In the data rows, zero lies at 4.5, halfway between 4 and 5.
Some points, one per row:
[2 5 6 5 6 3 0 5 5 4 7 4 5 5 4 3 7 7 5 4 4]
[5 6 4 5 4 6 4 4 2 4 2 4 3 4 5 4 5 5 3 4 4]
[4 2 4 3 2 1 2 4 6 4 8 6 7 6 6 4 4 5 5 7 3]
[7 4 2 4 0 3 7 1 5 6 2 6 6 6 4 4 0 3 4 2 7]
[7 7 5 5 6 9 7 4 6 8 3 1 4 5 1 7 1 5 5 5 7]
[4 3 6 4 0 2 3 6 5 6 5 7 6 6 6 2 3 4 3 5 3]
[2 5 4 5 7 2 7 4 4 3 2 4 5 7 3 4 8 2 6 3 4]
[6 6 6 5 4 6 6 3 6 6 6 3 7 5 3 2 4 4 5 5 7]
[4 6 6 3 5 6 3 6 5 4 9 6 8 5 6 5 9 4 5 8 5]
[3 5 4 3 6 6 3 6 4 5 3 4 7 2 6 3 8 4 2 5 4]
[4 6 5 5 7 6 5 5 5 5 5 3 4 3 4 4 8 3 7 7 4]
[5 2 2 4 7 4 5 5 5 5 2 7 5 3 5 8 3 4 5 3 4]
[6 5 2 5 4 6 4 2 4 3 5 5 4 4 5 3 3 6 4 2 6]
[3 2 4 5 5 4 3 3 5 6 5 6 4 3 4 3 3 5 7 5 3]
[5 4 6 3 7 6 4 5 5 3 7 4 8 3 3 5 6 4 4 7 6]
[4 6 3 5 9 2 4 5 3 2 4 7 3 5 6 5 9 5 6 4 4]
[5 6 3 4 4 1 6 5 2 3 4 4 3 8 6 5 4 4 2 2 5]
[6 5 5 5 4 5 6 4 5 3 3 5 5 5 3 7 1 4 4 4 7]
[8 5 4 7 6 2 2 0 4 5 5 5 4 5 2 9 2 6 4 3 5]
[4 4 9 3 6 9 3 7 3 6 2 5 7 4 5 5 6 1 1 4 7]
[5 2 2 5 7 4 5 3 5 1 4 4 4 4 5 7 5 7 6 4 3]
[3 6 8 6 6 4 3 4 4 4 4 4 6 8 2 6 9 5 1 5 3]
[6 5 2 4 4 3 4 0 3 6 8 6 4 8 4 5 6 4 7 3 4]
[5 5 5 5 3 6 5 4 3 4 2 4 3 4 4 5 4 4 2 5 5]
[3 3 3 3 5 3 4 4 7 8 6 6 5 2 3 3 4 7 7 4 3]
[2 5 7 5 7 6 2 7 3 3 7 5 3 5 7 3 9 4 6 6 4]
[6 3 3 4 6 5 5 4 4 3 4 6 4 3 5 4 5 5 6 3 4]
[5 5 4 4 5 7 6 5 3 4 4 5 4 2 6 2 6 4 4 6 4]
[3 2 6 2 7 5 3 6 6 6 8 3 6 4 2 4 8 5 7 6 3]
[3 4 6 5 4 4 2 4 6 7 6 3 9 5 1 7 4 5 6 5 5]
[2 5 5 6 1 4 4 4 3 4 6 5 1 7 7 1 6 6 2 2 1]
[8 6 4 6 9 8 5 0 4 5 0 1 6 2 0 9 3 4 7 2 6]
[5 6 4 4 4 6 1 4 5 5 6 7 5 3 7 5 7 5 5 5 2]
[5 5 5 6 6 3 6 3 5 4 4 5 6 5 5 4 5 4 4 5 5]
[3 4 2 4 5 0 4 7 3 4 7 6 2 7 7 5 8 5 6 2 4]
[9 2 3 3 6 6 8 1 4 1 5 7 4 2 5 4 2 3 5 6 6]
[4 4 4 4 3 7 6 4 3 3 3 4 4 5 5 2 5 4 4 4 5]
[6 7 3 3 5 5 7 2 5 3 4 5 4 4 5 6 3 4 4 5 6]
[2 4 9 6 6 0 1 5 9 2 9 4 9 9 0 7 6 2 5 9 7]
[7 4 3 6 7 5 3 3 3 4 3 4 5 5 4 8 1 5 4 3 4]
[4 3 6 4 6 5 4 5 7 7 6 5 7 3 3 5 4 4 5 5 4]
Then 12 other points, each followed by its number:
[3 7 4 4 4 8 5 5 2 4 3 4 2 1 7 3 8 4 5 5 4] 0
[5 5 3 4 4 6 5 2 5 5 6 6 4 7 3 5 5 5 6 4 5] 1
[5 6 4 4 8 4 5 5 4 3 4 5 5 5 6 5 8 5 5 5 5] 2
[5 3 3 5 5 3 4 3 4 3 4 5 5 4 4 6 3 6 5 4 3] 3
[5 3 5 7 4 4 4 6 7 6 6 5 4 4 1 6 1 6 6 3 7] 4
[0 2 6 0 0 0 0 9 5 6 5 8 8 6 9 0 2 1 0 6 2] 5
[3 2 4 5 4 1 3 4 8 6 6 4 5 2 4 4 1 6 7 5 2] 6
[2 4 6 4 9 4 5 4 7 5 7 3 7 5 1 4 9 5 6 5 5] 7
[4 5 6 5 6 3 5 4 5 4 4 4 6 6 4 5 5 3 4 5 6] 8
[3 4 8 3 5 0 2 6 6 3 5 4 7 6 4 3 7 2 4 6 5] 9
[4 3 5 7 6 5 6 5 4 3 4 2 7 6 3 6 5 4 2 2 4] 10
[4 3 2 4 3 2 4 6 4 5 3 9 4 5 6 4 4 3 4 5 3] 11
Which of these numbered points is nearest to each point below by angle, seen from the average point of the first points? Its number follows each.
[5 3 3 3 5 4 3 4 6 6 5 5 5 3 4 4 4 5 6 5 4] > 6
[3 5 6 4 5 5 4 5 6 5 5 3 5 3 4 3 8 5 5 5 3] > 7
[3 0 3 6 5 0 4 5 7 8 4 5 5 3 3 6 1 6 8 5 2] > 6
[5 5 2 3 9 3 3 5 3 2 4 6 2 5 6 6 8 5 7 5 4] > 2
[6 2 1 6 6 3 4 2 4 2 6 6 5 3 4 8 2 7 4 4 1] > 3
[5 4 5 4 6 6 5 4 5 3 6 4 7 3 5 5 5 4 5 6 5] > 7
[4 5 6 4 5 3 3 6 5 4 6 4 6 6 4 3 6 3 3 5 6] > 9
[4 3 5 6 7 6 2 4 6 7 8 4 5 3 2 5 6 6 8 2 5] > 7
[5 4 5 4 4 4 3 6 6 4 3 3 4 1 4 4 2 6 6 6 4] > 6
[5 7 3 6 3 3 7 3 4 4 5 4 2 7 4 5 3 5 5 4 5] > 1
[7 4 3 6 1 4 8 4 9 6 7 2 1 5 1 6 0 4 6 2 8] > 4
[7 5 5 7 4 5 5 5 4 6 4 5 3 5 4 5 1 5 5 3 8] > 4
[3 2 5 2 0 1 2 6 6 6 5 7 6 4 8 2 2 3 2 6 4] > 5
[4 5 6 6 7 1 5 6 5 4 3 4 7 6 4 6 5 2 2 4 7] > 8
[3 6 6 3 3 6 6 5 5 4 4 2 7 5 4 3 4 3 3 6 9] > 8
[6 6 2 5 5 4 3 3 3 3 3 6 2 3 5 6 2 6 5 3 2] > 3
[5 7 4 4 2 5 8 3 4 4 5 3 4 7 5 3 3 3 5 5 5] > 1
[8 7 1 4 6 4 9 1 5 5 1 4 4 4 3 8 3 3 7 3 8] > 1
[7 6 4 4 5 5 6 3 5 3 3 4 3 6 4 6 3 4 7 4 7] > 1
[4 5 6 6 4 4 4 5 5 5 6 3 4 8 4 4 5 4 5 5 6] > 8
[1 2 7 1 0 0 1 9 6 7 5 6 7 4 9 0 1 1 1 7 2] > 5
[3 3 1 3 5 5 2 4 6 8 3 5 3 1 3 4 2 5 8 5 4] > 6
[9 6 5 5 6 9 6 5 5 7 4 2 5 4 0 7 1 4 5 7 9] > 4
[4 4 6 4 5 3 3 5 4 4 4 4 7 6 4 3 6 3 3 5 5] > 9
[2 3 9 5 6 0 2 7 6 4 6 3 7 6 2 5 6 1 3 4 5] > 9
[4 5 3 4 3 4 6 5 3 5 3 7 4 6 7 5 4 5 3 5 3] > 11
[2 4 6 4 3 5 5 5 6 7 5 3 4 4 3 2 8 5 5 4 2] > 7
[4 4 2 4 4 4 5 4 4 4 3 6 4 5 4 5 4 4 5 4 3] > 11
[4 4 6 7 7 5 6 5 5 4 5 3 4 6 3 5 5 3 2 3 5] > 10
[4 6 6 5 4 3 5 4 5 5 3 2 6 5 3 3 6 5 4 5 5] > 8
[6 9 3 4 2 7 9 1 3 3 6 3 3 7 6 2 5 4 8 6 4] > 1
[1 3 7 3 4 1 3 7 6 3 5 4 9 5 3 2 8 2 1 5 4] > 9
[3 6 4 7 5 1 5 5 5 4 9 4 4 7 3 4 5 6 7 7 7] > 7
[4 4 2 1 6 1 2 6 4 2 3 7 4 2 9 5 7 3 5 5 3] > 11
[5 3 5 6 7 4 5 4 4 3 5 3 6 7 5 5 5 4 4 4 4] > 10
[5 3 7 5 3 5 6 7 3 3 7 3 6 7 4 4 4 4 3 4 5] > 10
[4 5 6 5 3 7 4 5 5 7 5 4 4 4 3 5 3 3 3 6 7] > 4
[6 5 0 4 2 3 8 1 6 6 3 6 5 5 2 3 0 2 5 5 7] > 1
[6 3 4 4 5 5 5 4 4 4 3 5 5 3 5 3 3 3 5 5 5] > 11
[9 6 6 7 9 2 6 4 2 0 5 4 4 5 6 7 9 3 8 4 5] > 2
[4 3 5 4 5 4 4 5 4 5 4 3 4 3 4 4 5 6 6 4 4] > 6
[6 5 4 3 5 4 6 3 5 2 4 5 5 4 5 5 6 4 6 5 4] > 2
[4 4 5 6 5 4 3 4 4 2 5 5 5 5 4 5 6 5 2 4 3] > 10
[3 3 5 2 5 0 3 5 5 2 5 6 7 7 7 4 8 1 5 3 3] > 9
